In the data rows, 128 means zero.
In each game, the first row plays the second. By how much does the first row win? 10 means about a draw, 20 a big win and 0 a big loss. Wins can go round in a circle. Each row has two weighted sums of its numbers, A and B, taken from their middle values. A row wins by its A times the other's B, less its B times the other's A.
[127 156 135  97 120 123 127 132 130 124 132 141 124 164 126 124]
[161 178 130  84 159  70 193 114 142 139 120 196  76 177 134 110] >> 9
[142 127  91  96 141  71 160 133 177 130 100 166  97 160 145  85]
[144 237 182 105 149  16 129  89  50 186 126 182   0 133 181  75] >> 10
[113 137 103 131 117 112 164 126 126 128 106 121  99 150 126  98]
[116 130 114 122 109 167 121 136 104 137 156  96 160  71 122 160] >> 9
[122 154 129 105 139 103 103 127 104 144 145 140  90 105 136 117]
[137  37 118 105 108 221 135 158 175  84 128  93 226  75 102 191] >> 11
[142 177 192  75 164 149  66  88  66 197 178 176  89  80 113 207]
[122 115 123 157 125 156 125 146 104  98 133  80 125  71 136 138] >> 13
[150 133  89  94 140  59 211 153 185 102  90 182 101 227 139  96]
[106 154 110 151 130 148 101 131 130 154 140 109 123 145 113 116] >> 11
[160  68 129  48 158 150 131 125 204 155 144 184 161 108 120 196]
[136 155 137 152 132 121 152 156 106 104 111 118 132 111 132  95] >> 9
[156  70  97 109 127 195 118 108 165 137 132 136 201  89 107 189]
[146 104 141  59 171 173 149 100 170 159 158 158 160 107 116 208] >> 18
[133 178 102  97 136  35 183 123 143 128  88 186  60 177 172  32]
[ 95 110  86 183  92 139 112 151 127  71 109  81 137 133 136  83] >> 15
[ 96 175 132 186 108  95 105 129  98 138 117  88  78 120 148  81]
[156 170 152  81 140 118 157  86 121 199 168 170 113 136 116 180] >> 2
[ 93  96 111 165 114 184  95 138 116 107 133  81 162 130 110 138]
[145 193 158  97 150  92 121 105 119 211 177 171  75 115 150 142] >> 11
[127 126 168 181 139 176  54 122  87 172 168 106 167  70 118 164]
[119  89 178  92 131 199  94 114 134 165 203 104 182  53  96 230] >> 12
[111 130 105 196 103 122 149 139 107  56 119  82 111 163 141 101]
[137 106 131 105 117 163 127 124 135 143 142 137 146  75 120 165] >> 9
[138  36 112 117 122 191  91 136 190 117 139 110 211 103 104 182]
[112 110 104 143 130 164 122 133 146 152 126 103 134  99 127 133] >> 16
[138 138 125 124 135  89 166 119 133  93 108 145 104 183 133  98]
[132  98 140 122 150 164 139 132 154 142 145 116 158 146 120 174] >> 11
[107 159 122 128 107  92 114 135 118  97 111 133  87 164 137  80]
[154 173 153 114 155 121 105 108 119 155 148 157  71 164 127 162] >> 13
[ 78 144 161 204 113 154  83 140  77  79 132  73 168 109 128 118]
[105  98 133 155 111 199 108 148 133 141 166  82 197 108 112 173] >> 10
[127  55  94 144 110 142 164 148 236  97  99  99 213 144 125 118]
[134 147 137 117 134 107 111 136 104 177 152 132  91 124 141 125] >> 10
[113  92 116 180 105 163 121 136  99  78 110  86 163  79 128  94]
[124  87 106 124 124 133 173 152 166  93 113 122 154 153 124 126] >> 9
[126  98 129 154 121 131  96 125 140 127 130 110 171 117 129 137]
[138 171 152  83 141  92 113 131 102 159 157 150  92 148 142 156] >> 11
[114 126 142 136 112 161 104 134  91 134 139  91 123 104 109 140]
[101 158 112 177 116  83 155 135  95  74  77 124  92 173 159  45] >> 5
[159 199 151  39 186  55 176 104 126 194 152 217  41 149 141 127]
[126 162 132 161 135 132  96 114  95 155 138 120  85 151 124 138] >> 10
[128  56 127 119 103 209 105 149 168  80 150  87 208  61 102 200]
[132 177 142 118 138 100 119 120 120 212 130 156  89 142 136 110] >> 11
[109 162 143 149 127 156  92 126  96 139 130 112 126 115 129 122]
[114 135 183 144 124 199  68 131  59 169 188  75 140  87  93 201] >> 13
[130 126  71 160 112  95 178 153 155  65  69 144 103 171 157  57]
[123 109 146 134 134 147  89 119 110 126 143 108 122 131 120 154] >> 12
[ 95 178 147 205  80 112 116 135  84 134 146  68 109 190 134 108]
[117  79 131 173 128 192 110 132 139  63 118  78 165  80 119 158] >> 10
[112 151 151 165 121 111 104 138 100 117 129 110 107 169 142 100]
[126  25  82 129 112 178 152 143 185  59  91 113 199 148 106 133] >> 14
[140 116 101 127 108 144 118 139 136 140 141 119 144 119 115 131]
[115 126 140 114 137 161 114  94 104 125 158 124 143  79 114 169] >> 11
[129 173 142  76 140 109 133 118 112 167 178 176 124 113 124 113]
[154  57  75 109 144 146 134 147 205 128 135 135 192 173 117 151] >> 10
[102 123 106 159 128 111 178 149 107 100 112 126 105 138 134 116]
[130  25 105 103 127  83 192 134 133  92  97 128 140 107 138  90] >> 9
[156 155 176  82 150 129 103 108  95 190 166 167 122  98 126 184]
[141 130 155  90 152 157 104 106 104 152 158 136  94  35 115 180] >> 11
[138  93  87 122 133 128 167 142 126 102 120 125 119  97 140 114]
[139 145 132  92 136  86 195 119 155  95 131 170 120 137 117 114] >> 10
[140 143 143 111 133 110 155 124 163 106 123 158 118 149 148  89]
[157 126 107  87 121 116 141 123 164 142 130 173 123 111 121 140] >> 9
[150 164 112 116 118 114 134 106 108 139 130 151  95 119 128 126]
[130 123 134 147 112 104 158 120 135 113 122 129 113 184 136 124] >> 10
[100 122 128 150 148 171  92 132 110 110 132 104 145  97 131 164]
[134 125 102 161 103 103 158 138 145  72 106 118 141 145 133  78] >> 11
[114  29  89 172  89 184 172 151 171   9  64  72 208 117 121  92]
[140 154 190 105 156 160 104 104  95 151 158 159 111 109 120 153] >> 19
[128  85 104 146 129 146 144 139 115 109 110  90 160  99 108 146]
[129 114 123 105 134 100 169 152 152 107 121 141 124 150 137 113] >> 9
[155 163 152  60 157 123 130 113 121 197 161 187  91  86 126 167]
[134 150 156 106 161 163 123  91 109 186 179 143 119 109 110 194] >> 10
[122 188 172 128 128 115  98 132  36 185 186 121 122 112 135 152]
[119 145 158 134 127 143 108 127 116 137 139 121 155  86 119 143] >> 10
[163 158 131  60 153  62 158 114 152 150 119 212  83 168 116 127]
[125 183 161 143 128 141  80 114  69 185 155 131 102  99 136 120] >> 10
[156 112 164 114 131 117 116 111 132 128 142 126 127 135 123 158]
[124 188 209 169 137 227  45  78  24 253 204  78 122  61 109 221] >> 12
[108 100 110 192 116 171  91 147 131 123 133  65 167 101 114 131]
[114 179 119 214  98  64 188 163 104  49  95 123  98 175 156  68] >> 11
[155  58 117  89 127 164 141 120 192 135 132 142 218 127 121 169]
[117 139 154 167 122 173  92 102  77 177 135  88 117  71 108 164] >> 9
[148 158 173  81 164 134 105 106 104 190 178 166 106  92 116 195]
[133  75  62 139 102 141 135 155 168  98  91 125 166 136 113  93] >> 4
[113 169 169 169 122 129 123 131  69 109 153 102 125 102 142 133]
[129 180 140 115 154  74 158 124 133 149 114 170  89 163 159  92] >> 10
[151 108  98 142 127 115 153 144 157 103 109 145 143 159 152 106]
[129 123 126 156 120 165 129 144  93 146 153  88 122  68 111 153] >> 10
[134  87 110 162 118 187 140 128 125 143 150  71 183 102 121 161]
[130 171 139 144 135 106 111 131  94 141 130 139 103  97 136  97] >> 11
[163 124 118  60 151  71 184 134 187 113 102 203 114 157 124 103]
[142 236 174  88 142  81  96 105  66 233 169 176  25 131 141 127] >> 10
[117 117 144 141 109 109 108 126 136 138 111 119 105 187 119 125]
[146 186 142  99 169  56 133 108 142 158 137 198  68 197 157 112] >> 10
[141 234 167 120 147  81  62 103  78 228 153 186  50 157 146 105]
[148 120 116 121 120 116 154 136 150 151 107 141 133 123 129 117] >> 10
[150 111 157 122 145 176  80  99 103 158 151 117 155  52 110 196]
[126  96 129 161 124 183 102 149 120 111 137  90 165 130 112 179] >> 6
[122 137 145 136 125 113 110 128  80 152 145 119 141 185 136 118]
[126 108 141 134 114 123 119 139 137 124 140 106 133 148 134 122] >> 10
[ 83 138 111 192  97 127 119 177  93  86 120  72 129 177 141  63]
[117 143 114 176 133 160 100 123 118 122 135  98 121 138 131 130] >> 7
[134 113 100 151  98 142  94 148 146 100 101 131 153 152 135  93]
[125 135 125 144 118 122 166 151 106  93 112 112 160 115 135  72] >> 5
[141 143 149 135 132 146 153 117 100 170 153 128 149  76 128 149]
[147  84  92 126 119 181 139 128 159 139 120 107 170 104 121 171] >> 9
[ 95 186 139 186 108  87 131 111  76 115 132 113  89 163 138  64]
[148  82 122  80 139 136 141 119 181 128 130 131 161 144 116 166] >> 10
[ 97 133 117 168 105 150 151 128  81 138 134  91 132 111 116 109]
[112 116 134 134 133 177 121 127 111 142 146 113 131 117 115 161] >> 11
[108 134 132 169 110 166 104 137  93 131 154  88 119  68 122 134]
[ 97 152 117 177 127 108 129 133 110  88  95  96  91 206 134  71] >> 12
[115 154 146 107 140 113 139 121 100 188 142 144  88 139 123 130]
[119 218 153 181  96  82 122 126  49 132 130 113  72 176 144  79] >> 12
[129 160 143 145 138 125 121 135  91 127 133 125  91 107 139 112]
[117 108 146 143 134 176  86 138  96 131 152  87 141  52 116 157] >> 10
[153 170 162  60 179  88 155  98 165 168 159 202  69 193 128 173]
[144  78  96 104 132 154 153 122 143 104 115 122 136  73 120 148] >> 8
[103  40 101 189  98 218 105 164 107  71 127  30 223  53 112 145]
[120 120 133 149 106 107 127 146 104  63  99  98 131  99 146  85] >> 7
[180  80  98  32 155 103 180 110 204 139  67 201 126 135 136 134]
[134 145 164 119 140 174  50 131 104 177 157 154 116  96 123 171] >> 9
[ 90 131 105 161 128 146  88 118 105 129 128  82 117 149 124 124]
[145 113 123 123 140 130 135 118 137 153 127 136 123  87 130 145] >> 8
[146 106 136  86 137 143 156 103 157 148 140 138 205 108 112 173]
[124 114 143 121 140 170  94 122 129 141 161 104 157 117 108 182] >> 9
[116 151  84 162 126  90 113 137 141 119 110 124 106 161 142  93]
[155 109 161  52 152 140 127 101 139 162 145 173 135  97 111 215] >> 6
[142 118 108 128 138 144 144 130 165 119 131 148 166 160 124 145]
[121 104 118 146 110  91 177 147 161  89  89 119 112 140 145  79] >> 12
[126 135 122 103 140 111 133 146 150 115 158 145 131 104 129 116]
[164 119 133  61 159  94 166 104 176 176 141 200 117 169 122 149] >> 6
[123 133 146 123 120 133 144 128 120 149 117  97 156 126 116 137]
[116 112 108 149 111 143 132 146 150 104 130 115 182 115 132 105] >> 9
[115  93 105 157 108 171 141 131 128 120 135  79 185  99 108 120]
[ 75 181 138 234 104  71  81 141  97  69 100  85  84 190 157  44] >> 9
[121 162 169 171 136 198 101 107  88 170 164 115 152  84 118 175]
[118 104 118 108 108 106 162 129 139 129 134 123 149 114 126  98] >> 12
[151 129 147  76 157 133 140 111 169 176 150 176 124 130 121 155]
[153 150  95  94 141 131  73 134 110 144 140 168 112 110 126 138] >> 4
[155  19  63  37 132 143 179 136 238  64  89 176 200 139 107 163]
[143 132 101 125 121 141 141 134 154 146 141 124 153 115 117 155] >> 13
[112 137 162 124 125 164  82 112 105 214 155  91 136  94 119 162]
[124  67 101 138 123 142 117 158 164 103 123 112 209 113 142 142] >> 9
[145  98 129  81 134 131 143 116 152 157 127 136 174 129 106 169]
[ 98 149 171 144 130 179  92 121  90 169 181 100 114  48 120 178] >> 12
[ 99  58  82 165  75 153 142 160 163  70 106  68 248  72 131  93]
[129 104 118 121 138 162  97 123 167 127 134 152 152 130 123 142] >> 9
[135 172 113 114 132  71 145 123 104 121 109 144  68 147 155  78]
[108 147 182 173 133 159  41 133  90 180 160 105 132  75 126 186] >> 7
[ 89 165 104 193 103 108 124 137  86 129 111  87  73 133 139  82]
[ 92 208 153 153 135  80 128 112  84 166 134 140  41 187 148  72] >> 9
[109  87 118 202  82 143 138 131 106  96  99  56 188 123 144  89]
[145 124 164 102 145 172 125 107 106 169 154 145 146  60 101 183] >> 11
[104 178 163 180 116 135  94 111  43 106 128  96  74 117 134 127]
[131  99 102 147 108 139 166 142 168 107  97 121 135 148 123 114] >> 9
[108 143 129 171 105 151 106 122 104 125 139 100 114 133 135 116]
[109 118  80 188 106 109 135 164 148  85  89 100 117 140 143  78] >> 10
[137 111 117 128 114 117 145 141 134  94 117 157 144 141 143 114]
[142  97 112 111 135 124 156 160 144  93 107 142 128 194 127 106] >> 7
[142 145 147 138 119 141  46 115  93 202 143 127 140 111 117 149]
[112  99 121 159 113 171 103 133 131 108 121  89 173  59 133 115] >> 11
[105 231 194 177 134 139  55  97  16 196 179 108  34 106 135 140]
[141  32  71 153 106 219 129 131 181  67  99  97 226 138  84 179] >> 10
[ 99 156 142 223 105 135  79 138  69 144 124  70 113 142 145 103]
[120  89 111 154 118 135 145 129 148 100 103  94 160 128 126 113] >> 10
